128 stands for zero in the data rows.
Some points, one per row:
[144 138 140 139 134 141 140 143 139 134 168 158 159 132 147 148 154 162
 157 143 129 140 130 130]
[144 139 143 167 141 185 165 139 147 134 161 169 168 147 134 157 164 174
 172 161 130 141 142 137]
[136 128 146 177 170 133 133 181 157 140 140 159 145 142 158 145 137 146
 157 159 160 144 154 133]
[147 142 133 176 150 189 170 144 149 129 161 170 166 154 135 160 167 182
 180 162 143 145 135 134]
[176 133 153 135 140 139 139 160 148 137 130 150 138 150 136 148 135 142
 166 161 134 152 130 132]
[136 187 136 139 141 154 183 187 133 144 137 150 134 174 170 162 164 132
 157 152 145 160 151 159]
[160 144 143 136 144 129 135 148 139 135 136 129 130 137 130 146 170 156
 155 158 128 146 161 160]
[136 139 145 152 143 143 149 134 133 152 140 167 143 153 153 149 151 176
 137 154 167 159 142 132]
[155 130 157 140 184 131 135 154 173 166 141 143 142 140 132 140 186 132
 146 152 150 160 140 144]
[164 149 164 144 140 140 134 167 159 133 141 129 136 134 142 135 170 129
 187 131 129 138 167 165]
[193 144 157 140 145 160 145 137 133 167 142 139 163 139 158 176 165 156
 159 164 143 144 135 134]
[166 139 141 164 159 180 132 158 149 160 136 151 133 144 156 140 162 146
 136 132 151 136 129 142]
[145 134 146 157 134 162 153 144 141 147 129 131 131 177 128 142 146 192
 135 172 175 165 154 155]
[128 136 140 148 134 162 141 138 141 140 167 158 146 151 132 142 183 172
 158 160 138 160 148 133]
[161 155 130 175 145 198 172 145 155 129 160 171 169 161 141 170 190 174
 176 140 149 168 147 142]
[135 129 143 173 168 130 140 186 159 138 135 161 141 144 161 148 134 150
 162 161 164 148 147 129]
[162 145 142 141 138 129 134 146 144 141 139 131 133 136 128 146 166 147
 158 153 130 143 167 162]
[135 135 167 129 130 187 141 138 129 140 160 171 164 145 148 137 139 145
 138 131 142 132 146 146]
[132 128 147 149 138 151 153 137 142 142 135 128 128 175 129 142 137 191
 131 162 166 159 155 159]
[134 144 137 141 142 131 155 130 134 159 144 170 160 139 139 144 129 168
 142 176 157 141 131 132]
[145 132 144 130 146 156 145 184 147 144 141 157 135 131 146 135 145 152
 148 158 137 133 156 128]
[137 138 148 136 130 152 131 131 146 142 163 157 153 142 130 147 167 161
 168 157 134 155 142 129]
[172 137 137 132 165 145 131 156 142 152 147 161 136 172 153 145 185 147
 149 130 133 179 144 132]
[134 182 133 141 142 154 171 185 148 141 138 155 130 181 185 152 156 138
 160 154 146 152 139 152]
[147 144 163 134 130 146 133 134 156 144 162 158 152 136 131 145 143 148
 179 166 143 139 135 132]
[151 139 130 151 158 183 129 144 141 162 142 161 130 133 159 143 143 130
 142 134 162 143 136 145]
[140 162 143 144 134 146 161 161 156 130 140 144 135 169 177 146 132 133
 141 162 136 137 146 148]
10 more points follow, each with its number after it:
[167 135 136 140 165 151 144 165 157 154 148 164 129 168 139 129 177 139
 143 134 131 174 156 140] 0
[161 142 137 166 159 183 137 157 150 165 136 155 131 141 156 140 159 148
 129 133 149 133 131 139] 1
[131 140 151 147 143 210 157 143 132 161 144 172 133 149 174 148 148 155
 174 136 202 159 150 140] 2
[147 144 135 131 130 132 140 133 133 144 129 132 130 143 136 142 158 167
 140 165 140 138 156 158] 3
[133 163 129 146 132 137 172 173 133 135 142 148 141 165 164 159 137 129
 144 167 134 146 160 157] 4
[188 155 169 159 137 132 139 134 149 139 146 141 149 130 152 153 174 181
 154 180 157 149 185 149] 5
[141 132 166 181 165 131 157 204 182 135 129 158 135 139 152 134 134 172
 179 173 172 136 150 135] 6
[158 142 162 147 140 140 135 169 157 134 141 131 132 136 138 138 165 128
 185 136 128 137 166 163] 7
[134 184 132 137 142 152 167 180 150 142 140 147 129 177 182 149 155 136
 157 158 144 154 138 149] 8
[147 152 139 181 150 189 169 146 149 130 163 168 169 153 136 163 174 175
 180 165 142 147 140 133] 9
Which of these numbered points is nearest to each point below, looking only along the 5 directions in which the first points spread most? Its number follows each.
[153 139 131 153 155 190 131 142 143 163 145 160 130 134 158 140 145 129
 139 132 164 138 136 142] > 1
[173 141 156 137 135 129 129 162 150 138 137 131 129 129 129 149 174 130
 177 142 132 149 172 162] > 7
[145 135 136 165 140 182 164 138 148 128 166 168 172 149 134 156 157 175
 173 158 132 141 136 135] > 9
[165 144 161 144 138 138 139 173 158 129 146 131 136 141 138 138 169 131
 189 133 132 138 167 164] > 7
[150 144 133 129 139 133 140 137 134 142 131 130 131 144 130 142 159 169
 140 167 138 139 157 157] > 3
[136 141 134 136 134 140 142 133 129 150 133 132 131 159 130 142 147 179
 129 176 154 132 154 159] > 3
[142 131 160 141 146 192 160 151 139 165 145 167 136 131 152 152 134 157
 178 156 191 143 144 145] > 2
Here are 10 other points, each followed by its number:
[135 130 148 130 147 204 152 136 129 155 142 165 129 144 165 142 130 155
 171 136 186 157 150 147] 0
[131 145 149 139 137 138 162 129 144 161 137 168 154 141 136 137 135 167
 130 156 158 161 139 137] 1
[149 138 144 161 142 194 155 129 140 143 157 167 156 161 153 148 172 167
 162 144 137 154 133 133] 2
[130 143 185 163 172 133 163 138 166 134 156 151 133 167 157 162 152 157
 186 155 132 153 135 142] 3
[135 136 131 171 149 164 134 128 159 180 144 132 140 177 141 156 139 163
 160 163 155 139 155 135] 4
[144 135 148 130 150 155 142 183 147 138 141 155 132 130 142 132 145 149
 150 156 132 132 148 129] 5
[171 135 158 131 142 139 133 162 146 135 129 151 142 147 136 150 137 144
 174 159 139 155 131 134] 6
[159 133 170 172 134 153 151 134 132 136 130 137 138 144 132 130 185 141
 168 130 164 144 174 148] 7
[153 135 142 134 139 152 150 180 136 138 133 147 139 135 129 149 141 133
 163 165 129 130 129 137] 8
[140 129 150 131 151 155 142 182 149 136 148 154 132 130 145 141 143 149
 147 153 137 135 158 136] 9
The same question for these:
[148 129 133 145 164 130 133 165 154 148 152 164 143 157 158 135 151 134
 146 137 143 153 138 141] > 9
[171 142 131 131 162 154 138 162 161 152 147 166 128 177 138 135 188 140
 156 129 146 178 162 140] > 7
[135 138 130 154 139 172 157 153 139 132 158 161 152 149 135 165 199 169
 150 152 144 174 135 129] > 2
[157 155 153 153 129 130 161 160 146 135 139 147 146 148 157 157 150 146
 136 157 146 136 159 150] > 3
[134 141 133 132 128 156 153 134 158 142 134 147 132 159 129 136 154 182
 176 142 201 185 155 142] > 4
[140 129 151 131 132 181 160 136 148 138 165 175 169 147 136 152 143 151
 137 129 142 139 162 154] > 3
[132 176 144 130 143 150 134 151 156 177 168 145 139 139 137 152 149 174
 148 158 163 162 164 154] > 3
